rotation steps, each row followed by its count of steps
The counts run from 0 to 888.
[100 127  95 158 149 127 192 128 115  92 138 111 114 123 105 103 145 148
 102 121 118 142 173 107 100 145 116 108 184  90 133 155 134 166 130 142
 132 159 141 147 144  86 116  96 128 206 136 109  98 104 109 143 115 169
 128 131  83 152 104] : 465
[121 129 103 118 165 148 140 143 109 127 114  94 136 139 115 116 129 123
 107  76  64 139 140  81 140 122 138 109 186 124 129 153 127 152  92 165
 108 165 119 129 167  72 100 133 113 190 132 129 121 146  80 107 131 126
 124 130  85 146 104] : 328
[132 100 101 111 129 161 126 126  93 127  98  92 109 176 137 151 103 138
  95 117  76 145 157  95 109 118 132 136 177 125 126 148 168 167  87 140
 124 170 104 128 157  61 124 133 130 182 145 137 135 128 101 121 135 160
 132 126 106 148  98] : 385
[118 143 123  94 166 153 183 137 118 116 129 100 139 141 135 138 159 138
 136 146  92 165 179 110 116 128 124 117 155 137 128 170 158 157  84 154
 127 141 121 126 141  50 100 117 107 176 137 129 105 168 114 103 119 133
 147 149  88 160 122] : 78
[127 113 109 108 151 152 179 129  95 122 100 107 126 151 113 140 162 163
 142 129 119 167 165  95  97 142 118 140 173 127 106 153 139 128 105 134
 148 143 113 147 144  89  77 103 136 211 168 127 121  92 110 154 113 167
 138 122  98 141  90] : 540
[114 112 127 127 159 181 162 131 107 132 104 109 147 117 113 148 156 142
  99 134 110 168 181 107  83 130 124 125 185 103 126 158 163 179 157 117
 129 148 115 138 135  89 128 123 152 178 133 136  97  94  92 120 114 163
 127 132  74 150  95] : 513
[113 130 138 110 148 178 204 123 115 116 117 108 138 121 104 146 175 147
 127 145 145 163 180 128  97 150 103 127 156 122 143 167 165 187 117 125
 130 160 134 142 132  86 105  94 121 168 136 120  80 106 125 123 113 167
 137 125  85 153 114] : 713
[105 130  89 106 167 158 178 126 129 119 134  83 114 141 105 121 146 137
 136 124  89 142 141 103 155 106 116  99 172 130 129 158 146 176  85 171
 108 155 129 144 151  82 101  99 111 187 156 110 115 165 104 106 142 135
 122 118  97 167 103] : 426
[122 107 113 154 130 149 171 134 112 129 107 117 138 114  93 121 144 132
  86  81 111 136 158 106  99 140 134 113 206 106 131 151 136 176 143 135
 116 150 136 151 160 106 120 131 126 185 123 129  99  93  86 124 119 167
 119 119  74 149  83] : 363
[ 85 138 107 140 140 171 149 128 109 109 149  91 122 142 111 132 143 122
  84 131 111 153 180 110  90 113 108 122 189 112 122 147 152 187 120 138
 139 164 128 145 119  99 150  97 165 191 125 113 105 103 104 135 126 164
 154 132  99 165 122] : 19
[109 160 123 108 137 186 181  99 114 108 135 102 132 124 128 136 149 139
 128 145 153 158 166 132  87 138  95 110 168 114 147 158 161 207 101 138
 124 157 125 130 124  76 128 105 120 178 113 117 106  98 126 132 134 173
 149 126 107 135 127] : 714
[125 142 134 125 129 153 153 115 109 121  89  94 120 112 139 155 147 128
  96 110 112 139 171 110 127 131  75  85 194 126 129 158 144 195 105 135
 115 152  87 110 129 122 162 120 122 178  88 128 129 111 109 131 119 145
 121 131  97 188  95] : 653
[131 128 132 129 145 187 161 101 122 111 106  90 146 120 131 143 140 113
  88 114 134 131 162 120 105 147 123 100 200 114 154 154 145 216 110 137
 127 150 122 117 137  98 152 133 139 166  92 123 113  80 112 126 132 175
 127 114 108 162 106] : 115
[136 128 103 111 108 166 172 114 110 126  71 121 123 154 126 136 171 107
 127 135 112 149 178 111 133 125 126 150 174 135  95 175 167 180  94 143
 158 145 108 131 124  67 104 104 117 180 156 129 130 142 123 151 136 165
 130 104  93 146 112] : 47
[132 121 159 112 123 170 169 106 114 124 110  91 141 138 117 150 154 127
 101  97 132 128 151  91 120 129  68 117 172 142 156 147 143 193  94 147
 118 197 113 133 141  99 131 104 115 167 100 141  97 110 134 139 125 145
 141 117 106 165 114] : 855
[142 120 138 126 120 169 146 112 112 126  59  89 158 118 141 133 168 104
 102 111 108 127 158 116 163 131  98 109 193 141 123 166 121 182 110 154
 120 185 107 127 149  92 104 102 129 152 106 145 103 159 118 123 124 121
 136 115  84 173 108] : 255
[119 152 104 137 132 135 177 123 104  88 135 109 114 122 113 112 130 138
  98  94 130 153 161 122  87 138 107 104 188  96 155 152 130 186 108 151
 118 174 139 137 142  76 129 110 123 209 103 103 107  98 101 131 124 149
 140 125 103 128 112] : 565
[130 115 124 144 144 165 181 106 113 108  92 107 124 115 118 140 174 151
 111 134 133 118 171 152 104 159 125 126 165 113 130 152 144 198 125 124
 132 150 120 104 137  78 115  94 123 153 122 108  65 117 123 125 110 184
 125 105  89 167 110] : 810
[133 138 138 136 137 160 168 117  92  93 109  96 148 103 126 116 169 154
 100 137 139 152 176 134  97 160 119 118 186 120 140 152 125 159 124 141
 116 187 148 139 152  77  93 102 133 165 113 107  73 113 107 104 108 146
 168 122  86 139 114] : 167
[151 114 124 106 124 202 146 128  87 139  78  85 136 165 131 160 151 118
 103 144 129 152 170 138 128 148 129 117 187 145 125 146 163 162  78 129
 113 154 117 145 155 104 119 126 153 165 129 122 106 117 105  98 129 164
 150 110 117 153  83] : 586
[164 102 125 123 128 150 185 143  83 115  77 114 133 157 129 144 165 107
 101 127 141 149 167 128 137 162 131 113 192 138 137 156 140 148  72 131
 133 161 128 152 157 128  97 100 147 181 127 123 104 113 112 123 120 150
 146 123 108 173  83] : 290
[132 120 122 122 155 170 138 120 117 139  71 103 135 109 112 169 155 118
 104  90  85 135 164  91 117 112 107 130 188 123 127 162 140 174 128 132
 129 136  83 113 131 111 129 115 119 170 116 150 124 116  83 126 121 145
 101 115  70 178  97] : 751
[146 122  93 126 139 118 168 136  89  98  89 112  98 148 120 135 128 160
 121 116 103 147 164 109  89 153 125 137 171 107 135 155 138 139  92 126
 142 135 103 130 143  76 100  96 121 217 155 105 125 105 104 142 114 179
 120 121  98 131  94] : 738
[149 101 126 118 166 173 166 130  96 109  74  81 132 141 132 149 173 157
 126 148 125 146 172 118 111 160 140 135 175 136 126 156 136 130 103 127
 148 143 101 121 133  99  83  86 150 187 158 105 107  99 112 130 116 168
 147 115 104 169  99] : 241
[142 113 107 117 152 160 175 118 121 129  74  98 134 142 115 119 172 143
 145  98 126 131 145  99 120 146 146 144 186 124 118 156 120 146  89 148
 159 130 103 121 140  84  76  97 121 201 161 117 120  93 109 157 125 169
 118  99  97 139 103] : 840
[128 106 116 103 161 163 151 130  94 138 103  85 118 156 119 153 120 186
 122 104  84 152 149  94  83 139 116 136 162 125 130 136 147 139 105 130
 112 161  94 122 158  71  99 112 118 191 159 125 116 108  95 114 117 160
 127 123 111 131  83] : 37
[130 103 131 121 142 152 186  98 128 104 100 109 120 131 116 152 144 149
 112 135 118 136 164 122 116 147  88 122 144 108 147 165 158 201 115 137
 131 171 118 113 137  60 127  83 100 164 126 128  98 133 137 130 129 169
 114 119  94 172 116] : 12
[161 127 123 111 141 161 146 131  83 111  89  98 118 160 119 159 135 117
 100 102 121 159 154 107  94 136 109 131 184 121 152 142 139 147  72 136
 140 173 112 150 133 120 109  99 154 214 120 122 124  89  91 122 125 144
 151 119 118 148 100] : 490
[153 154 115 104 117 154 153 109 102 106  68 105 132 103 133 138 154 152
 132  96 120 150 144 117 116 141  84 124 168 125 137 154 116 158  99 165
 101 188 104 121 145  86  79  89  99 193 103 131 120 137 111 121 120 117
 134 104  86 126 114] : 401
[129 121 132 139 125 157 136 109 113 125  90  96 143 111 124 134 137 155
  77  79  97 132 163 103  88 144 129 142 201 108 121 142 127 177 143 136
 113 164 109 105 156  66 123 132 119 159 120 143  90 101 102 129 109 166
 128 105  80 144 109] : 808
[123 151 100 114 101 180 140 106 102 124  79  88 124 150 124 118 172 127
 123 121 143 131 146 125 131 127 110 135 200 149 106 141 124 162  83 163
 127 161 122 138 144 107  85 100 137 192 140 103 124 116 108 145 139 148
 151  84 126 132 110] : 295
[106 117 119  99 141 179 143 124 108 148 121  82 113 186 132 155 124 157
 101 110  98 136 153  89  99 125 116 125 180 140 108 133 168 176  73 134
 119 154  96 121 150  91 138 141 124 188 137 123 129 104 108 138 126 167
 137 125 131 154  99] : 583
[129 101 134 127 107 183 157  98 116 128  96  94 151 133 115 133 155 126
  97 115 122 123 143 113 135 136 102 127 185 133 123 144 144 190 121 154
 105 208 140 146 164  86 101  97 123 146 123 129  71 139 124 117 136 146
 144  89  87 148 110] : 559
[139 126  95 136 129 163 150 131 101 124  66 107 118 113  98 131 189 134
 119 109 111 136 162 121 133 132 117 143 191 125 103 159 111 138 126 144
 131 140 107 131 138 113  72  82 136 184 150 110 109 145  86 115 111 141
 124  98  80 152 100] : 298
[128 123 124 129 151 162 142 117 114 120  89  89 123 112 114 170 147 145
  99 110  90 142 173  97 104 122  88 112 174 121 139 149 140 178 126 135
 128 146  80 106 121 117 152  98 141 190 111 133 122 106  95 128 115 142
 115 129  85 192  98] : 852
[142 133 126 101 119 175 169 128  86 128  98 105 109 173 120 164 163 130
 114 133 142 157 168 130  91 142 104 127 167 141 131 142 166 170  65 129
 131 157 106 139 130 123 127 106 149 182 121 109 110  97 112 119 121 175
 147 113 122 145  93] : 886
[137 139 110 127 128 145 189 109 120  81 114 109 134 124 125 106 151 124
 112 113 140 148 154 129 121 150 110 112 181 104 153 163 124 190  89 161
 117 181 153 139 144  63 101  93 110 188 114 106  96 122 121 128 135 150
 138 120 102 134 129] : 665
